One vector is turned by the same rotation once a step. Each row is the vector after some number of steps, and that number follows the row.
The counts run from 0 to 272.
[20.7,-0.5,-15.0,19.2,-3.1,4.3,-20.5,23.4,-12.9,15.4,-38.2,0.4,-1.2,-7.2,7.6,-22.2,20.2,9.9,34.3,-15.4,4.1,1.9,-3.2,-17.1,2.5,2.0,-28.7,-0.3,-32.4,-8.9,-0.2,30.2,-19.6,6.9,24.8,-18.2]	202
[-18.1,-10.5,14.5,1.3,3.1,22.0,-36.6,-9.1,3.3,35.1,7.1,15.9,11.8,2.0,-5.0,-22.5,-14.9,-30.2,24.4,16.3,-23.7,-27.2,2.2,2.6,23.5,5.3,7.7,-14.5,-18.7,2.2,14.8,-17.4,18.1,-6.2,13.2,-14.3]	48
[-13.0,10.4,6.6,-16.5,10.7,-16.1,15.7,-19.6,22.3,-11.9,-19.0,11.0,13.4,-4.7,-11.9,-7.0,-25.9,-25.5,-21.5,25.6,0.9,3.7,-1.8,-6.2,-21.6,-24.8,36.9,11.7,28.7,2.8,-25.7,15.2,3.3,7.8,15.1,-3.7]	30
[-16.3,28.2,17.2,-13.9,-17.4,15.2,13.4,4.3,6.6,-9.4,-3.1,20.9,-0.9,12.4,-12.4,9.7,32.2,1.1,1.2,18.2,15.9,3.8,23.2,22.3,16.8,-4.6,-12.1,2.8,10.8,34.9,-5.8,-18.9,-1.1,17.1,47.4,10.8]	140
[11.8,-0.8,18.4,-2.9,-13.3,35.4,-6.1,5.1,18.6,-2.9,1.4,16.4,-49.1,-7.1,-6.3,-25.4,-23.2,-8.5,8.6,-1.2,-38.1,24.3,2.0,-11.0,5.0,11.4,4.8,-16.3,-12.8,12.8,-8.5,24.3,-1.7,-1.6,-25.2,-0.8]	242
[2.4,-33.5,26.8,-4.2,13.8,17.4,-2.3,38.0,-5.5,10.7,37.0,-14.4,21.5,11.9,-2.9,-8.0,2.5,13.6,5.3,-19.0,0.4,-20.0,-15.9,15.4,30.0,5.4,-28.5,20.1,-7.9,9.4,-0.7,-20.9,-4.9,-12.3,-5.6,-5.1]	268
[-36.8,-13.1,19.0,-9.4,1.4,9.6,1.4,-17.3,7.9,29.1,-3.1,8.6,8.1,-15.3,-39.1,15.5,-5.4,-23.0,15.9,-22.8,-3.2,7.3,22.9,-0.6,1.2,-12.4,-1.9,-36.9,-23.3,-2.1,8.5,4.6,-15.1,3.6,-22.5,-23.7]	122
[32.4,-4.0,-1.7,-5.7,-22.2,-10.7,22.3,13.0,3.2,-32.0,-13.0,25.2,4.7,-24.8,1.6,16.5,-10.7,-11.0,11.0,15.1,-25.4,5.6,3.0,-6.6,-0.8,8.0,7.2,15.8,-31.9,-15.5,14.8,-1.4,-21.9,-44.9,8.7,5.2]	111
[-14.4,0.6,-18.7,11.4,11.4,2.2,-14.9,30.0,18.8,15.7,14.5,-6.2,-14.3,13.6,27.3,-34.8,-24.3,-18.4,15.4,-23.8,17.3,-7.8,-23.8,7.8,29.0,-15.7,-19.9,5.6,-20.2,-21.5,-14.2,-8.4,-7.8,-7.2,-17.0,16.3]	90
[-33.0,-25.6,-2.8,3.8,20.3,5.7,-4.0,-22.6,-3.3,-14.7,-8.0,5.0,-33.3,11.1,-9.8,-1.9,-8.4,14.8,-24.5,-28.2,-21.4,7.9,3.0,-21.3,16.0,-0.6,15.4,-25.3,26.5,-5.8,-24.8,13.3,2.8,-7.2,-18.4,-28.0]	236
[-15.0,12.1,-6.1,-1.3,-0.7,-29.0,2.1,-0.4,4.7,-26.0,-30.1,26.3,-5.9,20.4,8.1,-17.4,1.7,7.2,0.7,17.8,4.8,18.4,-15.8,-22.8,15.2,-11.4,12.1,0.1,13.6,8.0,-26.9,34.2,1.9,8.8,44.3,-1.4]	26
[-7.6,55.2,-50.8,5.4,5.6,-10.9,-7.6,-9.1,14.3,-15.0,-3.5,15.3,-17.6,-4.4,-0.5,-8.2,5.8,-6.9,-0.4,0.0,5.0,-7.5,9.7,5.8,11.8,10.3,-9.0,-31.0,-5.9,-17.4,-22.3,-16.2,-10.8,-11.3,9.4,24.2]	97
[11.0,1.8,22.6,0.0,-27.1,-11.7,36.2,-2.8,24.5,-19.1,-4.8,-9.6,-9.7,-4.0,1.9,24.1,-13.4,2.3,10.6,7.3,-17.7,24.9,-0.4,-7.1,19.8,-5.8,7.9,7.8,-23.5,7.0,4.7,9.7,-12.6,-48.9,-22.9,17.8]	108
[-24.1,-6.1,16.8,-3.0,15.6,8.4,9.2,-1.5,13.8,-6.1,-7.2,20.9,0.5,-27.3,27.1,-20.1,-9.0,-26.8,1.4,8.6,2.0,-8.3,-15.6,3.5,25.8,-16.5,4.8,38.0,-4.2,-8.2,8.1,-23.0,7.1,-40.4,9.8,12.2]	225
[3.8,14.4,15.8,-17.9,-21.5,15.2,7.2,-36.3,13.8,-14.2,-12.0,16.0,-5.7,13.0,-4.2,34.7,-14.4,-6.6,-14.9,10.2,-13.1,7.8,-1.8,-24.0,-31.6,-3.9,26.5,-1.0,17.3,-9.1,46.1,-1.8,3.6,-7.0,-5.0,2.3]	36
[-11.7,43.6,-5.0,-11.5,-7.5,17.9,14.2,-22.0,35.9,12.9,-25.9,-9.1,-13.7,-4.1,3.6,20.3,10.2,-2.7,1.7,-13.8,37.4,6.9,23.0,6.8,-27.7,-27.5,-6.7,-3.8,10.1,6.5,12.7,-5.2,-10.5,10.7,2.8,22.5]	213
[38.0,-1.4,-12.0,5.1,-7.5,-31.3,-22.1,-4.6,12.9,-1.0,19.3,-13.2,2.8,14.7,33.3,-1.9,-9.0,28.3,-7.6,33.6,-4.9,22.2,-15.4,-7.6,-8.8,22.5,1.2,-5.4,-5.5,-11.3,-5.9,-2.8,32.3,19.7,-11.8,15.9]	175
[14.3,-7.3,3.4,14.9,34.1,-16.6,6.4,-5.7,-8.4,19.4,-4.1,-30.7,31.5,-29.3,-18.8,14.5,-8.0,15.2,-10.6,-16.8,-8.8,-26.5,-1.7,-13.9,-22.3,6.8,6.3,-6.8,11.2,-14.5,-8.3,-3.0,-5.0,-27.5,-29.0,-27.7]	192
[-6.7,-25.1,22.2,-6.0,7.0,-29.0,9.2,11.0,-3.7,17.3,15.2,-4.9,46.9,-21.6,5.3,-1.7,9.7,-7.2,24.5,5.6,28.5,9.7,-22.8,0.6,8.3,-16.0,-22.5,30.6,-35.4,-10.9,11.8,4.8,-2.2,-4.5,-1.9,9.0]	0
[24.1,3.6,19.3,19.3,6.0,6.3,4.4,8.0,16.1,18.8,9.1,-37.1,-9.4,-1.2,12.2,7.3,-9.2,13.9,-0.2,-2.6,-19.2,4.5,19.6,7.7,0.9,1.4,3.5,7.8,18.7,47.9,-15.5,13.9,38.4,2.3,-17.1,5.3]	61
[-32.8,-30.2,20.0,-12.7,6.2,6.4,4.0,-21.2,5.2,22.6,-3.6,7.5,13.1,-24.5,-40.1,1.7,-8.2,-24.5,9.5,-9.1,-3.6,4.6,16.9,0.2,-2.8,-12.5,2.5,-23.7,-24.0,-8.1,-5.1,2.5,-20.0,5.1,-15.6,-32.6]	121
[32.6,3.1,-7.7,8.1,1.9,-39.9,-20.4,0.1,14.4,3.2,26.2,-11.1,10.7,1.3,34.1,-10.2,-11.6,19.5,1.5,31.0,-6.7,18.7,-22.8,-12.0,-1.7,19.8,2.1,1.2,-7.9,-9.5,-6.1,7.8,37.9,8.2,-9.1,20.6]	176
[0.1,-4.3,6.7,8.2,-24.0,20.0,-9.0,22.6,-47.1,-17.2,-2.1,23.0,-7.5,34.2,2.3,0.0,3.0,-14.9,1.2,0.0,-19.8,11.8,-31.8,-16.6,18.5,2.4,-5.2,22.4,9.1,-0.7,31.7,10.2,-7.3,-6.5,6.4,-6.6]	156
[-3.8,-1.3,23.0,5.2,-21.1,24.0,-2.1,13.9,-45.0,-12.1,-0.7,17.2,-15.6,25.1,-3.2,-5.7,11.1,-7.3,1.6,3.6,-18.4,15.2,-34.9,-15.4,22.7,8.7,-11.6,28.2,9.0,8.1,34.6,13.5,-11.3,-12.4,-4.4,-3.7]	155
[-0.7,-13.4,6.7,19.4,-11.4,14.0,-6.8,34.3,-32.1,24.8,12.1,-15.3,14.6,9.5,-7.2,0.3,1.8,-24.9,9.7,4.7,-9.0,-12.8,10.9,32.4,37.8,-6.6,-18.5,13.6,-17.6,23.5,-6.5,-26.5,-1.7,-11.1,-0.2,-6.7]	271
[6.9,-7.7,7.2,-1.4,3.9,31.4,3.0,8.7,17.7,3.1,-2.2,14.6,-39.8,-14.8,0.4,-8.5,-44.6,-12.7,-13.7,-10.0,-37.2,9.2,5.1,-5.8,-12.7,-4.7,16.9,-12.6,9.9,10.3,-18.5,10.8,2.2,-7.1,-39.9,-6.0]	240
[5.7,-22.9,-3.6,2.4,0.0,9.8,-8.0,6.8,-8.9,18.8,0.2,32.6,-12.7,-30.4,7.0,18.8,14.6,23.6,11.1,-9.4,-5.3,30.3,20.2,-6.6,-20.4,16.5,-19.7,-32.0,-19.7,-1.4,9.2,2.2,16.2,30.5,-12.1,-11.8]	128
[28.6,5.8,-16.4,-11.1,17.8,-8.2,-6.5,-2.1,-15.0,-25.9,3.6,-25.6,26.8,-11.6,-6.2,-16.7,13.8,-8.5,-5.1,-1.0,5.5,-12.0,2.3,9.5,-8.4,-2.6,-4.3,53.0,7.1,1.8,-10.1,18.2,-1.6,7.2,45.5,-9.2]	71
[-18.0,-6.4,25.1,-11.8,0.3,-8.9,9.7,19.9,9.9,17.9,6.2,0.8,42.7,3.0,-3.0,2.4,2.0,-15.5,21.6,-5.6,33.4,-13.6,-18.3,8.7,12.4,-27.4,-18.9,22.9,-23.7,-4.3,23.1,-17.6,-18.3,-10.9,8.4,9.6]	2
[4.3,25.6,-3.5,21.4,-24.5,1.5,11.2,39.4,-8.6,3.4,-42.7,36.9,-26.5,6.3,31.2,3.7,-10.0,-6.4,6.0,20.3,-9.0,12.7,-6.7,-11.9,5.1,-9.5,4.5,1.5,6.0,17.0,-4.0,6.1,2.2,-10.2,5.4,15.0]	21
[10.9,-12.3,-18.2,8.1,-9.7,14.3,-19.6,31.0,-47.0,-15.1,-5.4,26.6,2.7,35.4,5.5,-6.2,-13.2,-22.4,-11.0,1.4,-18.5,-3.3,-27.0,-10.4,-1.8,-4.6,5.6,25.0,9.8,-8.5,17.0,0.5,-8.4,9.7,17.3,-15.2]	158
[-17.5,-18.1,19.8,-8.8,8.8,-22.2,9.1,12.9,5.3,17.3,9.1,-1.9,43.4,-12.1,4.8,-2.2,8.5,-13.7,25.6,-3.0,28.6,-3.8,-23.7,2.4,9.7,-19.8,-19.0,25.6,-25.6,-6.2,21.6,-3.8,-4.6,-10.2,1.9,14.0]	1
[-3.5,12.5,15.6,-20.9,-6.7,9.8,-3.7,-46.2,10.4,2.2,39.7,-17.0,10.8,-21.8,-25.1,15.8,8.2,-21.3,-1.3,17.0,-7.4,14.0,26.2,19.7,-4.9,11.3,5.3,-0.8,-13.1,12.3,20.8,-8.7,13.6,9.6,-11.5,2.5]	257
[32.5,-5.7,-20.1,-10.1,-30.2,14.4,-16.7,25.3,16.1,-29.6,3.6,25.1,-23.4,18.8,13.5,6.0,-20.9,-7.2,9.2,-4.4,-35.4,12.3,18.0,-8.8,-3.2,1.3,11.5,-0.8,-17.2,9.8,3.3,21.5,10.5,10.1,28.3,3.8]	246
[4.7,16.8,10.0,-21.4,2.0,18.6,-4.7,-36.3,5.2,-8.9,46.8,-1.4,11.7,-14.8,-24.9,32.6,16.5,-2.9,1.4,-14.5,-8.1,-0.9,18.6,6.8,-7.8,23.3,-7.4,-8.2,-7.2,7.4,41.1,-12.4,12.7,-4.3,-7.8,14.1]	259
[4.0,3.8,-25.2,6.2,-2.6,21.5,-17.3,-4.7,-22.6,1.4,2.6,-16.1,-18.9,14.1,16.2,15.2,14.1,8.2,0.9,-46.2,11.5,-0.9,-15.6,-9.8,-16.1,5.7,-26.2,6.4,-0.5,-33.1,39.5,-2.7,-13.3,-3.9,-28.6,5.7]	83
[-16.3,13.0,31.5,14.5,-2.5,14.5,19.2,32.8,11.7,22.3,-29.4,19.4,-32.5,1.2,17.6,-15.3,-6.1,22.7,3.7,-1.7,4.9,17.0,-21.0,-12.6,12.4,-6.8,-12.0,-9.2,14.5,16.0,-15.4,2.5,-14.4,-9.5,-25.3,14.7]	18
[-0.9,2.1,-7.2,4.0,-10.1,27.9,-34.9,-9.3,1.7,15.1,-9.6,1.9,-6.4,30.8,-11.5,6.3,8.2,12.9,-0.4,6.5,-20.1,-25.5,28.5,6.6,13.1,14.5,2.7,-36.5,4.2,9.7,-0.9,-27.5,7.5,14.5,29.8,-24.0]	52
[-10.5,-43.9,-12.8,-13.5,-1.1,-30.1,5.3,-0.2,-2.9,-23.6,-5.4,13.3,32.2,7.7,-20.0,19.1,-6.7,-8.4,8.4,-18.0,-6.2,-7.5,5.6,-15.3,12.6,-16.1,11.7,-2.8,-24.0,-21.0,-1.4,9.0,-10.8,-16.7,30.2,-27.9]	116
